Families of rows that turns and mirrors carry onto each other, the same ones carrying the whole set onto itself: the rest of each named row's family, in list order:
3 families of 6 rows:
K: [-15  -7  10 -52  27  14  -9 -22 -23  14  21  -6  11  20  -7  -4  14   0]
P: [ 34  13 -14  14 -23 -27 -29 -16  28  12  -4  -6  43  12   2 -16  19 -17]
A: [ 41  21   3   1 -11  17 -11 -16  28  21  20  -7  33   3  22 -12  23 -12]
M: [ 13   4  24 -39   4  33   0 -19  -1  10  18  -8  19  11  30  -7   5   4]
G: [ 18   0 -27  -3  -8 -45 -24 -28  -3  -1 -14  10  33  15 -29 -12   7 -18]
V: [-17 -12  -3 -30   8 -33 -15 -24 -22  -6   2  10  21  15 -35  -9  -3 -10]
J: [-21  -7  21 -41  27  14 -17  -2  -9  11  14  -2  13  20   8  -5  -1  12]
Y: [ 50  29 -11   1  -2   9 -15  -7  13  22   3  -6  24  16  28  -5  30  -1]
D: [ 17  11  15 -32  14  38  -2 -19   3  22  32  -7  17   8  18  -6  20  -4]
L: [-22 -14  -6 -38  16 -30 -27 -23 -24   4  -3  -6  21  29 -28  -8  10  -6]
S: [ 47  16   0 -11 -12  21  -8 -22  18  15   2  -7  31  11  36 -10  15  -4]
U: [ 49  14 -25   7 -18 -17 -20 -27  17  10 -14   2  39  13   6 -13  16 -15]
Q: [ 20  12  14 -27  19  30 -12  -1   1  19  13  -9  19  19  37  -4  17  11]
Z: [ 38  26 -30  13 -15 -29 -23 -13  14  18  -6   4  22  15 -10  -8  24 -11]
W: [ -3   7 -22  -1  -7 -45 -28 -13   4  11  -5  10  15  15 -39  -9   5 -10]
R: [-32 -10   3 -29  14 -25 -25  -8  -8   8   5   7  10  18 -30  -8  -7   1]
N: [-19 -10  23 -48  15   5  -3 -20 -22   0  17   1  14  13  -5  -7  -5   1]
F: [  2  -4 -18  -6  -9 -50 -37 -20   2   3 -15  -6  37  25 -23 -14  13 -15]

The rest of the family of G: M, V, S, U, N
The rest of the family of K: P, A, D, L, F

Families of rows that turns and mirrors carry onto each other, the same ones carrying the whole set onto itself: the rest of each named row's family, in list order:
4 families of 8 rows:
kubel: [-41 -18  31  -4  -6 -10   6  15]
Sebuz: [-10 -26   6 -26   5  13  14  29]
pimi: [-31 -31  -5 -33   1 -33 -37  -1]
fazi: [  4  -1   0   1 -13  -8 -18 -10]
lutu: [-37 -22  27  -9 -12   2  12  12]
samo: [-23 -26 -13 -43   2 -32 -35  11]
Miver: [ -7 -27   7 -48  -8 -25  24  24]
musif: [-41 -27  32 -16  -3   2   0  13]
fiz: [  7 -38   6 -29   0 -12 -26 -17]
runam: [  7 -29  -3 -26   4 -10 -29 -16]
Zaf: [-27 -22  -6 -27   5   7  11  33]
Rebe: [-17   4 -17  -9  -5 -29 -24  25]
mota: [-18 -16  31 -32 -18 -32  16  -9]
pes: [ 10  -3   5   5 -11 -17 -15  -4]
rubep: [-19   1  -8  -8   0 -37 -31  16]
nomug: [  5 -15  10 -41  -5 -26  24  25]
Beg: [-15  -1 -14 -16  -7 -46 -21  17]
tuzak: [ -2 -26   1 -53  -2 -22  21  16]
tiv: [ -1 -32   4 -32  -5 -12 -29 -23]
misog: [  3 -31   6 -46   2 -19  22  19]
Sike: [-11 -18  34 -26 -14 -35  19  -1]
Dova: [-23 -25  34 -33 -18 -28  17   0]
Veba: [ 10   1  -2  -2  -5 -22 -20  -6]
nop: [-21 -24   1 -24  -1   5  19  36]
ler: [-22 -35  -7 -38   8 -30 -36  16]
Beki: [ -3 -33  -4 -19   0  -1 -27 -19]
pum: [ 12  -2 -15  -2  -7 -13 -12   0]
tatud: [-26 -17  37 -32 -14 -38  10   9]
nubi: [-27 -31   3 -25  10   6   9  35]
Sibe: [-42 -13  25  -6 -10  -3   6   8]
tava: [-23 -29  -9 -32  11 -25 -41   7]
Feva: [-19  -1  -8  -4  -3 -34 -26  29]

The rest of the family of pimi: Sebuz, musif, nomug, Beg, Beki, pum, tatud
The rest of the family of tava: lutu, Miver, runam, rubep, Dova, Veba, nop

Families of rows that turns and mirrors carry onto each other, the same ones carrying the whole set onto itself: the rest of each named row's family, in list order:
3 families of 6 rows:
Niz: [ 10 -19 -11   2 -26   7  -7   8]
Lefop: [ 21   6   3  14  27 -33 -25 -27]
Niso: [  8   7   1  11  31 -31 -26 -28]
zarul: [  9 -20  -1   0 -27   2 -12   5]
bek: [ 12 -17  10   3 -27  -1 -19   8]
mov: [  6  -9 -43   3   5 -25 -26 -17]
libe: [-25  10  -3  10  -7   3 -29 -10]
vite: [ 22   3  -2  16  16  16 -41  21]
Gefo: [ 19  15  14  15  23  13 -28  15]
pon: [ 39 -24  -6  20  23  -9  -5  14]
pel: [-28  10  -5  14  -8  -1 -20  -3]
nobib: [-28   8 -10  18 -10 -12 -15  -1]
Kab: [  1   8  -3  14  37 -28 -28 -21]
dev: [  7 -25 -34  11   7 -26 -12 -23]
tene: [ 34 -19  -5  31  24  -6  -1  14]
dedi: [  9 -18 -41   5  10 -25 -18 -21]
Kezi: [ 30 -12  -7  40  26 -11  -4  10]
lepe: [ 21   9   5  14  24  16 -35  17]

The rest of the family of pon: Niz, libe, Gefo, Kab, dev
The rest of the family of nobib: Lefop, bek, mov, vite, Kezi

